In the data rows, zero lies at 4.5, halfway between 4 and 5.
Here are some points, each followed by its number:
[5 5 6 5 7 6 5 5 3 5 3 3 3 6 6 5 4 3 4 3 8 6 5 5 3 4 3 3 8 5 5 6] 0
[7 4 1 4 5 4 6 4 5 4 6 6 4 5 6 4 6 3 5 5 3 5 4 4 4 4 4 4 6 4 7 6] 1
[3 3 1 3 5 5 4 6 5 5 6 3 3 6 4 6 4 4 5 2 3 4 4 7 5 6 5 4 4 4 5 4] 2
[2 3 4 4 4 7 6 0 6 4 5 4 6 0 3 6 2 6 0 6 3 3 4 7 3 6 4 5 9 3 3 4] 3
[5 7 7 6 0 1 9 6 2 6 4 8 4 0 0 6 0 8 0 6 0 1 7 3 9 0 7 5 0 3 8 4] 4
[3 5 4 4 5 6 4 5 5 4 5 4 5 4 4 4 4 6 4 4 4 7 4 5 3 5 4 4 6 4 5 3] 5
[5 4 0 5 4 6 5 4 6 4 6 7 4 5 6 5 5 2 4 5 3 4 4 4 3 5 4 4 6 3 7 5] 6
[5 6 7 5 5 4 3 5 8 6 3 2 5 6 6 7 8 5 4 5 7 4 3 1 4 5 6 5 3 3 5 4] 7
[2 5 5 2 6 7 4 4 4 4 4 4 5 3 3 6 3 6 1 6 3 4 3 4 3 5 3 5 7 3 5 4] 8
[0 5 2 4 6 5 4 4 4 3 6 4 5 3 4 6 3 7 5 5 1 6 5 6 4 5 5 6 5 2 2 4] 9
[4 4 5 6 4 5 4 6 4 4 6 7 5 5 4 4 4 4 5 5 6 5 6 4 4 5 5 3 5 4 4 5] 10
[5 4 6 4 7 4 4 4 3 4 4 2 4 4 5 5 6 6 5 6 6 7 3 7 1 3 4 5 6 3 5 6] 11
[4 6 7 6 2 3 8 4 3 2 6 8 4 2 2 5 2 9 3 6 4 3 8 5 8 2 3 3 2 6 3 3] 12
[3 3 5 4 5 4 7 6 3 7 7 6 6 3 2 5 3 5 4 4 7 3 4 6 6 6 2 3 6 4 6 3] 13
[4 4 5 4 5 5 5 5 5 5 5 4 6 6 5 5 5 5 5 4 6 5 4 5 4 6 4 4 7 6 6 3] 14
[7 5 4 2 7 3 5 6 3 4 4 4 3 7 7 3 7 2 5 6 5 6 3 3 5 3 4 3 7 4 7 6] 15
[5 5 3 4 4 4 6 6 5 5 5 5 4 5 4 4 5 4 5 5 4 4 4 2 4 4 4 5 3 3 7 5] 16
[5 5 5 2 4 4 5 5 5 4 5 4 5 6 6 3 6 4 4 4 4 5 4 4 6 3 6 4 3 4 7 3] 17
[4 5 3 1 5 4 4 4 5 5 4 3 4 8 6 0 7 4 3 3 2 5 4 3 2 5 4 5 5 4 4 3] 18
[6 4 1 5 4 6 3 3 6 4 4 7 5 6 6 5 5 4 6 5 5 4 2 7 4 6 4 5 5 7 6 5] 19
[5 4 6 4 5 3 3 7 7 6 4 2 5 6 5 4 7 4 5 5 5 5 2 2 3 3 5 6 3 3 5 5] 20
[6 2 5 2 7 3 4 5 5 4 4 5 4 6 5 4 6 4 4 6 5 6 3 3 3 4 4 3 6 4 6 5] 21
[4 4 6 7 4 3 5 3 5 3 4 3 3 4 3 3 5 7 6 2 2 2 9 4 7 2 4 4 5 7 3 5] 22
[4 4 4 5 5 6 3 6 5 5 6 6 6 5 5 3 4 3 7 5 5 5 5 4 3 6 5 4 6 4 5 4] 23
[7 4 4 5 5 5 5 4 5 4 4 4 5 4 7 4 5 6 5 4 6 7 5 4 4 5 5 6 5 4 5 5] 24
[4 4 2 2 3 5 5 2 6 7 6 6 3 4 2 3 5 5 1 5 2 4 6 4 2 4 4 5 4 5 3 2] 25
[0 6 4 2 4 4 3 5 5 6 4 2 4 1 4 6 4 6 2 5 2 6 4 4 2 5 5 7 4 1 3 3] 26
[8 7 5 8 3 5 6 2 2 2 4 3 3 2 3 6 5 6 3 4 2 2 9 4 6 3 5 3 4 4 1 3] 27
[5 1 6 5 7 7 5 3 5 4 3 4 4 4 5 6 2 3 2 4 6 4 5 4 5 7 2 5 8 6 6 4] 28
[5 5 4 5 6 7 5 5 2 5 3 3 5 7 7 3 6 4 5 3 6 7 2 4 3 6 6 5 5 8 9 5] 29
[6 4 8 9 4 4 7 6 3 7 3 6 8 2 2 2 5 6 3 6 4 4 5 2 8 5 6 2 1 3 6 1] 30
[5 5 5 2 4 5 4 4 5 5 5 2 5 7 4 2 6 5 6 4 4 5 4 2 3 5 4 5 4 6 5 2] 31
[5 4 4 7 3 6 6 4 5 5 4 5 4 3 5 5 4 4 3 3 5 3 5 3 6 5 5 5 6 4 4 6] 32
[2 5 5 6 6 3 3 3 2 0 5 4 4 1 4 4 4 7 5 6 1 4 9 5 8 3 3 6 3 3 0 5] 33
[3 6 3 4 0 2 7 9 6 5 5 8 4 4 1 6 3 4 5 7 5 0 2 4 7 3 5 6 0 3 8 4] 34
[6 6 4 9 4 5 6 3 4 2 2 6 4 5 5 4 6 6 5 3 4 3 7 3 5 6 6 5 7 5 3 5] 35
[5 4 6 6 7 3 4 5 0 6 6 4 6 4 6 4 4 0 5 3 8 3 3 8 6 6 6 4 3 3 3 7] 36
[2 1 4 1 4 4 6 5 5 5 8 4 6 4 4 6 3 6 8 5 7 2 2 6 5 7 2 4 8 6 4 3] 37
[5 6 5 6 2 3 8 6 4 4 4 8 4 3 2 6 2 6 2 5 4 4 6 4 6 2 5 5 0 4 6 6] 38
[5 3 7 5 9 6 4 4 4 4 3 3 4 6 3 4 4 4 4 4 7 6 5 4 3 6 2 4 8 6 6 5] 39
[4 7 6 8 3 4 6 4 4 2 3 4 5 3 3 4 7 8 4 2 2 2 9 2 5 5 6 4 7 5 1 4] 40
[7 6 2 6 4 4 3 4 6 3 3 7 5 7 6 5 4 5 6 5 6 6 3 6 4 7 5 5 6 7 6 4] 41
[6 5 5 5 6 5 4 5 3 4 5 4 3 6 5 5 6 3 4 4 7 6 4 5 3 5 4 4 7 5 6 5] 42
[3 3 6 4 4 4 8 6 3 5 7 7 3 4 2 5 3 6 5 5 6 4 5 5 6 6 4 4 4 4 6 3] 43
[5 5 6 6 7 5 7 5 2 5 4 3 3 6 5 5 6 3 3 2 7 5 5 4 4 5 5 3 8 4 6 6] 44
[6 4 7 3 4 5 7 3 4 5 3 5 3 2 3 7 0 3 1 6 3 3 4 3 7 4 3 4 4 5 7 4] 45
[2 3 3 5 4 5 1 6 4 4 5 4 6 5 5 5 4 1 7 5 6 3 2 7 6 6 7 3 3 5 3 7] 46
[4 3 3 2 5 4 4 5 6 5 5 6 4 7 5 4 7 4 3 5 5 5 5 5 3 5 5 4 5 4 5 3] 47
[6 4 3 4 7 3 4 6 4 4 6 5 5 7 5 3 6 2 7 5 6 6 5 3 3 5 4 3 6 4 6 5] 48
[5 2 3 4 6 4 2 5 5 4 5 5 5 6 5 3 6 4 6 5 5 5 3 4 2 5 5 4 5 5 5 4] 49
[6 3 5 4 6 5 3 5 5 5 4 5 4 5 4 4 6 5 4 3 6 5 3 4 3 5 4 5 6 5 5 4] 50
[5 3 4 5 5 5 3 5 5 4 5 5 5 7 6 5 5 4 5 4 5 5 5 3 3 5 5 3 6 4 5 4] 51
[5 4 4 5 5 6 3 4 6 5 5 4 4 4 6 3 5 5 4 4 5 6 5 5 3 5 4 5 5 5 4 4] 52
[4 3 6 6 6 6 3 4 2 6 5 4 5 3 6 4 3 3 3 5 5 5 3 8 3 4 4 5 3 4 4 7] 53
[4 4 5 6 5 5 4 3 2 6 6 6 6 4 7 5 4 1 6 5 7 6 4 7 5 4 4 4 5 4 3 9] 54
[4 4 3 3 4 5 0 5 6 5 6 5 5 4 6 5 4 5 9 5 6 6 3 4 5 4 4 7 4 5 4 5] 55
[2 3 3 3 6 4 4 5 3 5 6 5 4 1 5 5 4 5 6 4 4 4 4 5 5 6 4 7 3 3 4 6] 56
[5 5 8 5 2 1 8 6 3 6 4 8 3 1 2 5 0 6 4 6 4 4 5 6 8 3 7 4 0 4 7 4] 57
[3 6 1 5 1 6 3 2 6 4 3 8 5 2 4 6 2 6 3 5 3 3 1 9 3 7 5 5 8 5 4 4] 58
[6 3 3 4 6 4 2 5 5 4 6 6 5 5 6 3 6 4 7 4 5 4 4 4 3 4 4 5 5 5 5 5] 59
[5 5 6 6 3 4 8 6 4 5 3 7 4 3 2 5 1 6 4 4 3 4 6 3 7 4 6 5 1 4 6 5] 60
[2 4 1 5 6 4 5 6 4 5 6 5 7 3 4 4 4 4 6 3 4 5 5 4 3 6 5 4 6 4 5 4] 61
[4 4 4 5 4 6 4 5 5 3 5 6 5 7 5 7 5 5 4 5 6 6 6 5 3 5 5 3 7 5 5 4] 62
[5 4 6 4 7 6 3 5 3 5 4 4 4 6 5 4 5 4 4 4 8 7 4 5 3 6 3 4 7 6 6 4] 63
[5 4 3 4 4 4 5 3 7 7 6 5 3 3 3 2 6 7 3 4 2 5 7 4 1 2 2 5 4 5 3 4] 64
[2 5 1 3 3 6 5 2 6 7 5 6 4 2 4 5 4 6 2 5 0 5 4 7 2 5 4 5 6 3 3 3] 65
[5 5 4 4 5 5 4 4 6 5 5 4 3 5 4 3 6 6 5 4 2 6 7 4 5 3 3 4 4 6 1 3] 66
[4 5 3 2 4 4 5 3 6 6 6 4 5 6 7 2 6 5 3 4 3 5 4 6 3 4 5 6 5 4 4 4] 67
[5 3 6 2 7 5 3 4 4 5 3 4 4 7 4 3 4 5 2 4 4 6 4 2 2 5 2 4 6 5 7 2] 68
[0 7 5 6 4 4 4 4 2 2 3 4 5 1 3 4 5 9 3 3 0 5 8 4 1 6 5 4 6 4 2 3] 69
[3 3 4 3 5 6 2 4 6 5 4 7 3 5 5 5 6 5 3 5 5 6 5 5 2 7 6 3 5 4 4 4] 70
[6 5 5 5 5 5 4 3 4 4 3 4 6 5 3 3 0 4 4 2 3 5 6 3 3 6 5 4 3 7 4 3] 71
[5 3 6 5 9 6 3 3 4 3 3 2 6 7 4 3 3 4 4 4 7 4 4 3 3 6 3 5 6 6 4 4] 72
[6 5 6 5 7 5 4 5 3 4 4 3 3 5 5 5 6 4 5 4 8 6 4 5 3 4 3 4 7 5 6 5] 73
[5 4 5 5 8 5 5 4 4 4 5 2 5 8 5 3 4 3 5 2 6 5 4 5 3 4 4 3 7 7 4 6] 74
[6 5 7 4 4 3 7 6 3 5 4 7 4 3 3 5 1 5 4 5 4 6 5 4 7 3 5 4 1 5 7 6] 75
[6 7 9 3 3 1 7 7 4 6 3 7 4 1 0 5 0 6 1 8 3 3 5 1 9 0 5 4 0 3 8 4] 76
[0 7 5 5 4 3 3 4 5 3 3 3 4 2 3 5 5 8 4 4 0 5 7 5 4 5 5 4 6 4 1 4] 77
[5 4 4 6 5 5 7 5 2 4 4 5 4 5 6 6 6 3 5 3 7 5 4 5 5 6 5 4 6 7 5 9] 78
[7 5 5 6 5 3 5 2 5 3 4 4 4 3 5 5 6 6 5 6 1 4 8 5 4 3 4 5 4 5 2 3] 79
[4 5 7 7 5 5 2 3 4 5 3 3 3 4 5 3 4 5 5 7 5 5 4 7 1 4 4 3 5 5 5 6] 80
[3 4 4 7 5 2 5 2 5 1 5 2 1 4 3 5 4 7 5 3 1 2 9 6 9 1 4 5 4 5 1 5] 81
[7 4 6 1 7 4 4 7 4 4 3 4 3 7 6 4 7 3 5 6 3 7 4 3 5 5 5 3 6 4 7 6] 82
[1 2 2 4 5 5 4 7 2 5 6 4 7 4 6 5 4 1 6 4 6 3 2 7 8 6 5 4 3 4 2 6] 83
[6 4 5 4 6 6 4 5 4 5 4 4 5 5 7 5 5 5 5 4 6 6 4 4 5 5 4 5 6 5 5 4] 84
[5 4 6 6 9 4 5 3 3 4 3 2 3 7 4 3 5 3 5 4 8 5 4 5 2 4 2 4 8 6 5 6] 85
[0 6 1 3 1 3 1 9 7 5 3 4 7 8 6 8 7 0 8 4 6 1 0 5 6 7 7 7 0 4 3 5] 86
[5 3 5 5 6 7 4 6 5 5 5 3 5 6 5 5 4 5 5 4 6 5 4 4 5 5 4 5 6 6 6 6] 87
[1 4 1 4 4 7 5 7 4 3 6 4 6 7 7 6 3 2 6 2 5 5 3 6 7 6 6 5 5 4 6 6] 88
[2 8 4 1 1 3 1 8 8 5 2 2 7 9 5 5 8 0 4 6 5 3 0 1 5 4 5 7 0 0 7 2] 89
[6 4 4 4 5 5 5 5 5 4 5 5 5 6 6 4 5 4 5 4 5 5 4 4 3 5 5 4 6 5 6 5] 90
[5 6 4 5 1 3 9 6 4 4 5 9 2 1 0 5 1 7 2 5 2 2 6 5 8 2 5 6 0 3 8 6] 91
[5 6 8 9 5 4 3 2 2 1 3 3 3 4 5 4 4 5 4 7 3 4 9 6 5 3 4 4 4 4 2 5] 92
[3 1 5 3 4 3 3 3 5 4 7 2 5 4 4 5 3 5 9 6 5 3 4 6 6 5 4 3 6 7 2 4] 93
[3 2 3 5 4 7 0 6 4 4 5 4 5 5 6 3 4 1 6 5 6 3 3 7 5 6 4 3 4 6 3 5] 94
[3 4 6 6 4 4 7 6 3 5 4 7 5 3 4 5 3 4 4 4 6 5 5 5 8 5 6 4 3 5 2 8] 95
[5 8 7 9 3 3 4 2 1 0 1 4 2 2 4 2 8 9 3 2 1 1 9 3 7 3 3 6 4 7 0 4] 96
[6 5 4 7 5 4 6 3 5 4 4 3 4 6 6 4 5 7 7 3 4 4 7 3 6 5 7 5 6 5 3 6] 97
[5 7 5 2 4 3 5 6 7 3 4 3 5 8 6 3 9 3 4 5 4 6 2 2 5 5 6 6 4 3 6 4] 98
[5 4 3 6 5 4 3 3 6 4 4 6 4 5 6 5 6 5 3 4 6 7 3 8 3 5 2 5 8 6 8 5] 99
Which five points above are nearest to each new point, looking only along the 7 directions in which the numbered points spread most? Their numbers follow each, nearest first.
[5 3 4 6 6 5 5 4 4 5 3 4 4 4 6 5 3 2 5 3 2 5 5 5 5 6 4 6 5 5 4 4] 10 62 71 52 24
[6 3 5 6 6 6 6 3 3 5 4 4 3 3 5 5 5 3 1 4 6 5 4 5 3 4 3 6 7 4 5 5] 28 80 44 0 42
[3 4 3 3 4 6 5 4 4 5 5 3 4 3 5 5 4 6 3 4 4 5 4 5 3 5 4 5 5 4 5 3] 5 70 8 52 61
[3 4 6 3 5 6 1 3 4 5 5 4 4 3 6 5 4 7 6 7 4 7 4 6 2 4 4 5 4 3 3 5] 5 52 11 80 70
[4 4 5 7 5 4 4 4 5 3 5 4 4 6 5 4 4 4 6 4 5 5 6 4 7 4 6 4 7 6 1 5] 97 10 24 71 52
[5 5 6 5 5 4 4 3 5 7 5 5 3 3 5 3 4 5 3 6 4 6 5 4 2 3 4 3 5 6 3 6] 71 5 52 80 24
[2 6 3 4 4 5 2 4 5 4 4 6 6 4 5 5 3 8 5 6 3 7 3 6 2 7 5 6 6 5 4 3] 70 5 61 65 9
[1 2 3 5 4 4 4 6 3 4 7 5 5 3 4 6 3 2 7 5 6 2 3 7 9 6 5 5 3 4 2 7] 83 46 56 94 88
[3 3 3 6 4 6 4 5 4 6 5 4 5 4 6 4 5 1 4 4 6 3 3 6 7 5 4 4 5 5 3 9] 54 94 88 46 36
[6 6 7 7 4 2 8 7 3 7 3 3 4 3 0 4 2 7 2 4 4 3 6 1 7 0 6 3 0 4 6 4] 30 76 60 75 38
[3 3 5 5 5 3 4 2 5 3 6 5 5 5 4 4 4 6 7 5 5 4 6 6 5 4 4 2 8 7 2 5] 93 61 10 52 66
[5 6 7 8 6 4 3 2 2 0 3 3 4 3 5 5 5 8 3 6 3 4 9 5 5 3 5 5 3 4 2 4] 92 27 40 79 22
[6 6 7 8 4 2 7 4 3 3 3 6 3 1 1 4 2 9 3 2 2 3 9 3 8 1 4 3 0 6 4 4] 12 27 60 30 38
[4 5 3 3 5 3 3 4 7 5 6 4 4 6 5 6 4 7 7 4 6 7 5 5 4 6 6 5 6 4 4 6] 23 61 49 59 2
[8 6 3 7 4 4 6 3 5 4 4 4 4 6 6 5 5 6 7 3 4 4 7 4 7 7 7 4 5 5 3 6] 97 35 32 24 10
[4 4 4 5 4 5 5 6 4 4 6 7 5 5 5 4 4 4 5 5 6 4 6 4 4 5 5 3 6 4 5 4] 10 23 62 14 90
[4 4 4 6 4 6 3 6 4 4 6 8 6 4 6 3 5 4 5 4 4 4 5 4 3 6 4 7 5 4 3 3] 61 2 23 52 62
[5 6 0 3 1 7 7 3 8 6 6 5 1 1 6 5 2 3 0 4 3 6 8 5 6 2 4 8 7 4 6 5] 25 65 6 58 32
[4 5 4 5 3 4 5 5 4 5 4 6 4 2 3 4 2 5 4 5 4 2 4 6 6 3 5 4 0 5 7 5] 60 38 75 43 95
[5 8 7 3 1 0 4 8 8 6 1 0 7 9 6 5 8 1 7 6 6 2 0 0 6 5 8 9 0 2 5 1] 89 98 7 20 86
[5 8 6 0 1 3 7 5 4 4 4 5 6 5 3 3 4 4 4 5 2 5 4 4 8 3 6 3 0 4 8 3] 16 30 60 17 75
[4 6 6 6 7 4 3 3 4 4 5 3 6 7 5 8 3 3 4 8 6 5 3 8 3 4 8 2 6 4 7 6] 53 87 84 42 80
[5 7 8 5 3 2 6 8 4 8 3 4 5 1 2 4 6 5 1 4 6 3 3 0 4 4 6 6 2 3 7 3] 30 75 45 60 16
[2 4 1 5 3 3 3 7 4 5 4 7 7 6 7 6 7 1 7 5 5 3 0 4 4 5 5 7 1 4 5 6] 88 86 46 55 94
[5 5 7 6 7 5 4 2 4 3 4 3 3 5 6 5 5 5 4 6 6 5 6 7 3 2 4 4 6 3 4 6] 80 11 72 71 73
[6 3 4 7 3 8 6 2 5 5 5 5 5 0 6 6 3 4 2 5 4 1 4 5 4 3 4 5 6 3 5 5] 32 71 10 62 5
[5 4 5 5 5 4 4 5 5 3 5 5 5 6 6 5 5 3 4 4 5 6 6 4 6 5 4 3 7 5 3 5] 24 84 51 10 87
[5 7 7 9 2 1 9 5 2 2 3 6 2 0 0 2 4 9 2 1 1 0 9 2 9 0 5 4 0 5 5 4] 12 4 27 38 60
[5 5 5 6 5 6 2 3 3 5 4 3 4 4 6 4 4 4 5 5 6 6 4 5 3 5 4 4 5 5 5 5] 80 84 11 87 42
[3 5 3 3 1 2 1 8 8 7 5 4 6 8 4 8 7 0 8 7 6 1 0 5 5 6 4 6 1 3 6 3] 86 89 55 88 46
[5 3 5 4 5 5 4 2 6 6 4 4 4 2 1 4 2 6 1 4 2 4 7 2 2 4 2 4 5 6 3 3] 64 25 71 8 5
[4 4 5 4 4 4 3 6 6 5 5 4 6 4 7 6 6 3 7 5 6 5 3 4 5 4 6 5 4 4 3 5] 55 23 94 2 49
[3 3 0 5 3 7 3 5 5 5 5 6 6 5 7 5 6 2 6 4 6 4 1 8 5 6 4 4 3 6 5 7] 88 19 94 46 2
[3 4 5 3 6 5 5 3 4 5 6 2 7 6 5 5 2 2 5 6 4 6 3 7 4 5 9 4 7 4 3 5] 53 23 61 94 14
[5 4 4 6 3 6 5 2 3 5 5 5 3 2 4 5 3 3 3 4 2 3 7 5 4 4 4 5 6 4 2 3] 71 32 79 9 5
[4 4 5 5 3 4 5 4 3 5 4 6 5 3 4 5 2 6 3 6 5 5 4 5 5 4 4 4 3 5 5 4] 43 45 71 10 32
[5 6 7 6 5 5 3 2 5 5 4 3 3 4 6 4 4 4 4 7 5 5 5 8 2 3 5 3 5 4 5 6] 80 71 11 84 52
[3 5 5 4 7 6 5 5 3 4 4 3 4 5 4 5 4 4 3 5 5 6 4 5 3 6 3 4 7 4 5 3] 11 80 5 50 14
[1 4 2 3 3 7 4 2 6 5 5 4 5 1 5 6 3 6 2 5 2 5 3 7 2 4 4 5 7 3 3 3] 65 3 9 8 58
[4 4 3 3 4 7 3 5 6 7 6 5 4 6 6 3 6 4 5 5 4 4 3 5 3 4 3 4 4 4 4 4] 47 67 49 23 2
[4 5 7 6 7 4 3 5 2 6 5 2 6 4 5 5 4 0 3 5 7 4 4 7 5 5 7 1 4 3 3 8] 36 53 54 80 87
[5 5 2 5 2 7 4 1 5 3 6 5 3 1 5 5 2 4 2 4 3 2 6 5 6 3 3 7 4 4 2 4] 9 32 71 77 79
[5 4 4 6 6 5 2 6 3 4 6 7 5 5 5 3 4 2 7 5 5 6 5 4 2 5 5 3 6 4 6 5] 87 14 23 84 90
[7 4 4 5 4 6 5 2 3 5 4 4 6 1 2 5 0 6 3 2 2 3 6 3 3 3 4 4 2 6 3 4] 71 79 32 45 43
[6 3 3 4 4 6 5 2 6 5 4 4 5 3 6 5 1 3 3 2 3 5 6 4 4 5 4 5 6 6 5 5] 62 5 52 71 14
[5 5 6 3 6 5 4 5 5 4 2 0 8 9 4 2 7 3 6 3 6 4 4 0 3 6 4 7 3 5 4 1] 20 7 98 31 82
[6 5 3 5 6 4 5 6 5 4 5 5 4 7 5 3 6 3 6 5 3 6 4 3 3 4 5 3 6 4 7 6] 90 51 48 1 15
[5 4 7 7 7 6 7 6 1 4 2 3 4 6 4 5 6 4 2 3 7 4 5 3 3 7 5 4 8 5 6 4] 44 0 73 42 39
[3 4 5 4 5 6 3 6 4 5 5 6 4 5 4 4 5 5 4 4 7 6 4 5 2 6 5 4 6 4 3 5] 14 52 70 5 23
[6 6 3 6 2 5 7 4 4 4 3 6 3 4 2 6 4 5 2 4 4 2 4 4 4 7 6 4 5 5 6 5] 32 71 10 62 6
[2 2 5 5 5 6 2 5 5 6 6 4 6 6 5 4 5 2 6 5 7 3 2 6 5 6 3 2 4 6 3 5] 94 55 46 54 23
[6 5 5 4 5 3 5 6 7 7 4 2 4 7 6 4 7 4 6 5 6 5 3 1 4 3 5 7 2 3 5 5] 20 98 17 7 82
[5 4 3 6 5 4 4 5 2 3 5 7 5 5 6 5 6 2 8 5 7 5 4 5 5 6 5 4 6 7 5 8] 78 54 87 88 10
[7 4 3 4 5 4 4 5 4 3 4 5 4 6 6 4 6 4 5 6 5 6 3 3 4 4 5 4 6 6 7 5] 90 51 24 1 48
[5 4 5 5 5 5 5 6 4 5 3 5 5 4 5 4 6 6 3 3 6 5 4 3 3 7 6 5 5 4 5 4] 24 84 50 62 14
[4 4 5 6 3 5 7 4 4 4 5 5 5 4 4 5 5 6 3 4 5 4 6 4 4 5 3 4 7 4 4 4] 71 32 10 24 62
[6 6 3 4 1 6 4 2 4 5 5 4 6 2 1 6 0 3 0 2 0 5 8 2 4 3 4 3 2 4 3 3] 25 71 79 77 64
[5 5 3 5 3 6 4 1 6 2 5 5 4 2 5 5 3 6 4 5 3 3 6 5 5 3 2 5 6 5 2 3] 79 9 71 66 64
[4 4 3 2 5 5 3 5 6 6 5 5 4 6 5 4 6 4 4 4 5 6 4 5 3 5 4 5 5 4 5 3] 47 67 49 70 23
[1 4 0 3 3 7 5 5 5 6 5 6 4 3 4 6 4 5 5 4 1 4 3 6 2 6 3 7 5 3 5 5] 65 58 2 61 70
[3 6 6 7 1 3 9 5 2 4 5 8 4 2 2 4 4 9 2 4 4 2 8 3 6 3 5 3 4 5 4 4] 12 60 38 27 91
[4 4 3 4 4 6 6 4 5 5 6 5 4 2 5 5 3 3 2 4 4 3 5 5 4 5 3 6 5 0 5 3] 5 8 61 70 56
[5 4 4 4 5 5 4 4 5 4 5 3 6 6 7 4 4 4 6 4 5 5 4 5 5 6 6 5 5 5 4 5] 23 51 59 84 49
[3 5 5 6 5 6 3 5 4 5 4 5 4 5 5 2 4 4 3 5 5 5 4 6 4 5 4 4 5 5 4 5] 80 52 84 10 14
[6 3 0 4 5 6 2 4 5 6 5 6 3 6 6 6 6 2 6 3 7 4 0 9 5 5 1 8 2 6 7 7] 88 19 23 94 2
[6 4 7 1 5 5 2 5 5 4 2 2 6 7 5 4 4 4 5 4 4 7 3 1 5 6 4 4 5 6 7 4] 82 21 20 15 50
[5 3 7 8 5 5 3 4 4 5 4 3 4 3 6 4 4 3 6 4 7 5 3 6 6 6 6 3 4 6 4 8] 54 36 78 53 87
[6 6 5 9 1 5 6 1 1 2 3 3 3 0 0 5 2 6 1 2 0 1 9 1 5 1 3 5 2 6 0 3] 27 96 40 12 81
[3 2 1 5 4 7 2 4 6 5 5 5 6 5 8 5 5 1 6 5 6 4 1 9 6 6 4 3 4 6 4 7] 88 94 46 83 19
[5 4 5 4 4 5 2 5 6 5 5 5 5 4 7 5 5 5 6 4 6 6 4 4 4 5 4 6 4 5 5 5] 23 51 14 49 84
[4 4 4 4 4 5 4 3 5 5 4 5 5 2 4 4 4 5 2 4 4 4 4 4 2 4 4 6 6 4 4 4] 5 70 8 52 71
[4 5 2 1 6 5 3 6 6 6 5 5 2 6 5 3 6 4 5 5 5 6 5 3 5 5 4 5 4 4 5 4] 47 31 49 67 17
[5 3 3 5 6 5 3 6 5 4 7 7 5 5 6 4 5 2 8 4 5 5 6 3 3 5 4 4 6 4 5 6] 59 23 49 51 48
[4 4 4 5 5 6 3 5 5 4 5 5 5 5 6 4 5 4 5 4 6 5 4 6 4 5 4 4 5 5 4 5] 23 14 51 62 87
[5 3 6 4 9 7 4 4 5 4 3 4 5 6 4 5 4 5 3 5 7 4 4 3 4 7 4 6 5 5 5 3] 11 50 63 84 73
[2 2 5 3 4 4 6 5 4 6 7 4 3 5 2 4 2 6 6 4 6 3 5 6 6 6 3 4 7 5 5 4] 13 43 37 56 61
[4 7 6 8 2 1 9 5 2 2 3 8 2 0 0 4 2 7 3 4 2 1 9 4 9 1 3 6 0 4 4 5] 12 4 91 38 60
[4 4 5 2 5 7 5 5 4 4 7 6 6 5 5 3 4 5 5 4 6 4 3 4 6 6 5 3 4 5 6 3] 23 10 14 61 87
[3 9 3 4 0 1 1 9 9 6 2 5 4 9 4 8 7 0 6 8 5 0 0 3 6 4 7 8 0 2 7 3] 89 86 98 34 7
[5 5 5 7 5 6 3 2 5 1 3 5 3 4 5 4 5 6 6 3 4 4 8 5 6 3 3 6 5 7 2 4] 97 79 22 35 40
[4 4 5 4 5 6 4 5 4 5 5 4 5 4 4 5 5 6 4 4 5 6 3 5 2 5 5 4 6 4 4 4] 5 70 52 14 50
[0 6 2 3 3 3 2 7 7 6 3 3 7 4 5 7 6 4 5 4 4 5 0 5 1 6 6 7 3 2 4 3] 26 55 70 2 67
[4 3 4 5 5 6 0 4 5 6 5 4 5 4 7 4 5 2 7 5 6 3 2 8 6 5 4 3 4 4 4 7] 94 46 88 54 83
[6 4 3 5 5 4 2 5 6 4 3 6 5 6 5 4 5 5 5 6 6 6 3 5 4 5 4 5 5 6 7 4] 90 51 14 50 24
[4 5 6 5 5 5 3 4 5 5 4 4 4 5 5 4 4 5 4 4 6 5 4 5 3 5 6 4 7 5 3 5] 80 52 84 11 24
[3 6 4 4 3 4 4 6 7 4 3 5 4 8 2 7 4 5 4 6 4 4 3 4 4 9 6 4 6 3 5 5] 70 67 47 16 5
[4 4 5 5 5 6 5 6 3 5 5 2 3 7 4 6 5 4 5 3 6 6 4 5 3 5 4 5 7 4 5 4] 84 87 14 50 42
[5 3 3 1 4 3 6 3 7 6 5 6 4 2 3 4 5 5 1 5 2 4 5 4 2 3 2 5 5 4 5 3] 25 64 5 67 65
[6 6 5 3 3 5 4 4 4 4 3 4 9 7 4 3 3 4 6 2 4 6 5 4 5 6 6 3 2 7 6 3] 17 16 24 10 51
[5 6 5 4 2 5 5 5 6 5 5 6 5 4 4 7 4 4 5 6 5 3 3 5 6 4 6 3 1 4 6 4] 16 17 10 60 43
[3 3 5 5 5 5 3 5 3 5 6 5 5 5 5 4 3 4 5 6 6 5 2 7 3 6 7 4 6 5 3 5] 53 23 61 94 54
[9 5 3 7 3 3 6 5 6 2 3 7 5 6 4 7 5 2 5 4 2 4 4 5 4 8 7 3 7 6 4 4] 41 32 19 6 62
[5 5 6 2 6 3 5 6 3 7 4 1 7 7 5 2 9 2 5 4 6 5 2 2 4 3 5 4 6 2 5 6] 20 82 7 15 21
[4 4 1 1 1 5 5 2 7 8 6 6 3 1 4 4 5 4 1 6 2 4 5 4 3 3 4 6 4 3 3 2] 25 65 64 67 9
[4 4 5 5 8 5 5 3 6 5 4 4 4 5 4 4 4 5 3 5 5 4 6 4 2 3 4 4 5 5 3 5] 71 52 80 5 11
[3 5 1 4 2 5 4 2 6 6 4 6 4 3 5 5 3 7 2 7 1 6 2 7 2 6 4 5 7 4 5 3] 65 58 25 3 70
[4 3 4 6 5 4 2 5 3 4 5 5 6 4 7 3 5 3 7 5 6 5 4 5 4 5 5 3 6 6 2 7] 94 54 23 87 74
[5 8 8 9 0 1 9 5 2 2 2 9 4 0 0 4 2 9 1 3 1 0 9 1 9 0 6 5 0 4 4 4] 4 12 91 38 60
[6 6 5 5 3 4 6 3 3 4 4 5 3 0 2 6 0 6 2 5 2 4 8 4 7 2 4 4 0 3 4 3] 12 60 38 30 57
[7 6 8 1 6 5 4 7 4 4 4 3 3 6 5 5 6 4 4 6 4 7 3 1 6 5 4 3 6 6 8 5] 82 15 21 68 17
[4 3 4 5 5 4 3 5 5 5 4 6 4 5 4 4 5 4 5 5 5 6 5 5 3 5 4 5 6 5 5 5] 14 52 23 51 62
[5 6 5 6 2 3 7 3 5 4 4 7 4 2 2 6 0 6 3 5 2 4 8 4 9 2 3 5 1 5 4 4] 12 60 38 91 57
